In the rows, zero is written as 128.
Each path below is one point turned by a fixed rotation once a step. After each direction that follows a path, write how fast that rotation turns it, in deg/step (0 if it stays still).
Each turn is a multiple of 5 degrees from 10 to 175, or 0.
Each row of a path follows its step; steps can be skipped.

step 0: [135 124 132 122 119 131 123 129 123 122 129 129 125 130 126 134 132 132
 138 131 130 126 135 127 133 143 133 125 123 132 135 132 128 134 131 133
 120 125 126 125 128 121 120 121 121 133 133 115 120]
step 3: [131 142 125 123 119 129 130 113 132 123 129 115 135 130 122 133 134 132
 130 134 129 121 132 126 125 127 139 123 127 126 129 125 123 126 127 130
 119 133 128 130 128 127 139 120 124 126 122 126 126]
step 6: [138 136 130 131 136 122 130 132 135 133 127 128 124 136 129 119 136 128
 120 128 133 129 135 140 124 132 128 123 130 130 127 121 129 114 128 135
 125 131 123 131 125 126 129 117 131 123 123 131 118]
step 9: [125 130 123 125 131 115 131 126 127 125 121 133 127 136 134 127 123 131
 114 121 129 130 128 128 127 132 117 126 123 126 132 129 125 124 123 124
 129 135 132 130 124 122 138 139 123 136 126 122 117]
step 10: [117 131 117 132 124 131 117 136 124 131 128 124 117 128 122 127 130 125
 135 137 122 128 130 127 128 130 115 125 127 120 133 127 126 128 129 141
 132 123 129 139 133 132 130 130 127 130 125 119 130]
step 17: [129 128 134 133 128 133 132 125 129 128 132 138 125 128 127 115 127 128
 128 127 134 126 134 127 128 134 117 141 125 130 143 133 131 129 134 121
 124 136 128 126 135 128 117 123 131 132 126 128 119]
step 19: [131 133 129 133 125 127 127 115 127 126 121 129 130 130 127 136 123 126
 122 121 127 137 137 128 140 121 126 139 133 129 129 120 127 130 116 125
 127 121 134 124 135 130 121 123 131 133 136 120 129]
step 21: [140 135 116 123 124 125 130 129 130 121 129 133 120 132 128 122 129 124
 123 128 135 128 137 129 125 133 133 119 133 131 128 126 128 123 119 138
 127 126 121 129 127 135 122 133 125 121 134 115 128]
[126 129 128 130 129 125 128 131 131 129 128 129 129 129 127 126 129 129
 127 128 131 128 128 128 129 128 130 128 129 128 131 131 129 127 126 128
 128 128 132 129 131 127 131 128 129 128 129 128 127]  100
[129 129 126 128 129 128 130 125 127 131 127 128 131 127 127 126 126 128
 128 129 128 129 128 129 127 127 129 130 128 128 130 131 123 129 129 127
 129 128 129 125 128 127 129 128 128 124 126 130 128]  70
[128 130 127 131 128 126 127 129 129 128 131 129 131 126 130 127 129 125
 130 130 125 130 127 128 128 128 128 126 127 126 127 126 128 127 129 127
 128 128 127 131 128 127 130 127 127 128 127 128 131]  170
[128 129 130 126 124 130 129 127 131 126 128 130 127 125 126 126 128 129
 130 126 128 131 125 130 130 129 128 129 128 129 126 129 128 130 128 126
 131 128 128 127 129 129 128 126 127 129 129 127 127]  20
[127 128 125 127 126 127 124 129 126 126 129 127 127 127 129 128 127 127
 127 129 130 130 128 126 128 130 128 126 129 129 129 128 124 129 126 127
 129 127 131 129 127 127 126 128 125 128 129 128 129]  35

step 0: [125 131 133 124 123 125 132 127 132 128 132 128 131 129 123 135 120 131
 127 121 126 137 135 122 133 129 123 119 123 120 133 135 125 125 127 125
 133 116 127 120 128 127 119 124 128 133 126 141 127]
step 4: [137 124 125 125 122 124 131 128 126 121 134 133 120 130 129 131 122 122
 133 134 126 136 128 124 119 124 121 132 129 125 136 126 128 120 120 134
 124 129 135 122 125 140 131 136 134 118 128 131 127]
step 9: [120 120 128 130 125 132 122 133 128 124 141 131 133 121 120 125 126 133
 137 130 128 129 136 120 132 126 130 132 133 118 130 130 128 126 120 129
 126 121 125 127 127 135 120 135 133 122 128 122 127]
step 10: [117 129 130 119 130 120 127 123 122 126 128 120 127 131 129 131 121 135
 129 126 129 128 123 131 114 129 127 125 124 132 128 119 125 125 127 134
 116 122 129 131 129 133 130 119 126 122 117 128 126]
step 15: [124 132 128 133 117 129 127 130 127 131 133 137 123 130 124 129 122 122
 128 133 136 127 128 126 116 136 126 120 127 125 130 128 132 130 133 137
 119 126 125 125 135 131 126 133 134 123 114 132 126]
step 22: [131 130 123 118 123 124 123 134 133 126 124 129 136 129 122 121 134 140
 123 133 132 123 117 137 121 119 122 135 126 127 123 126 129 128 133 126
 122 130 125 122 124 125 124 129 130 126 122 129 123]
step 28: [128 127 132 125 126 122 127 133 138 129 138 119 131 133 118 128 132 131
 135 137 123 132 125 125 133 128 128 125 135 130 131 138 128 117 123 124
 134 135 127 127 127 123 126 121 127 125 118 131 126]
step 29: [125 132 138 122 133 126 138 130 119 135 127 118 134 128 123 126 125 126
 128 132 132 130 128 130 119 125 119 121 126 125 123 125 132 132 123 124
 130 129 125 128 126 135 137 133 126 132 135 121 120]
[126 125 131 131 128 126 126 128 126 127 128 127 127 129 131 131 128 130
 129 129 127 128 127 128 129 127 128 129 127 129 129 128 125 130 125 127
 128 125 128 132 128 128 128 128 130 128 127 129 129]  45
[129 128 128 130 130 128 128 128 126 130 125 128 129 126 127 132 128 128
 125 130 129 130 127 130 125 129 127 129 130 126 128 128 127 126 131 125
 126 128 129 128 129 128 128 132 128 127 126 127 127]  155
[128 127 128 129 126 127 128 125 129 126 127 127 128 129 127 128 131 132
 130 129 128 129 128 129 126 126 130 128 129 129 128 127 128 128 130 127
 131 131 130 127 129 125 128 127 125 127 130 131 126]  125
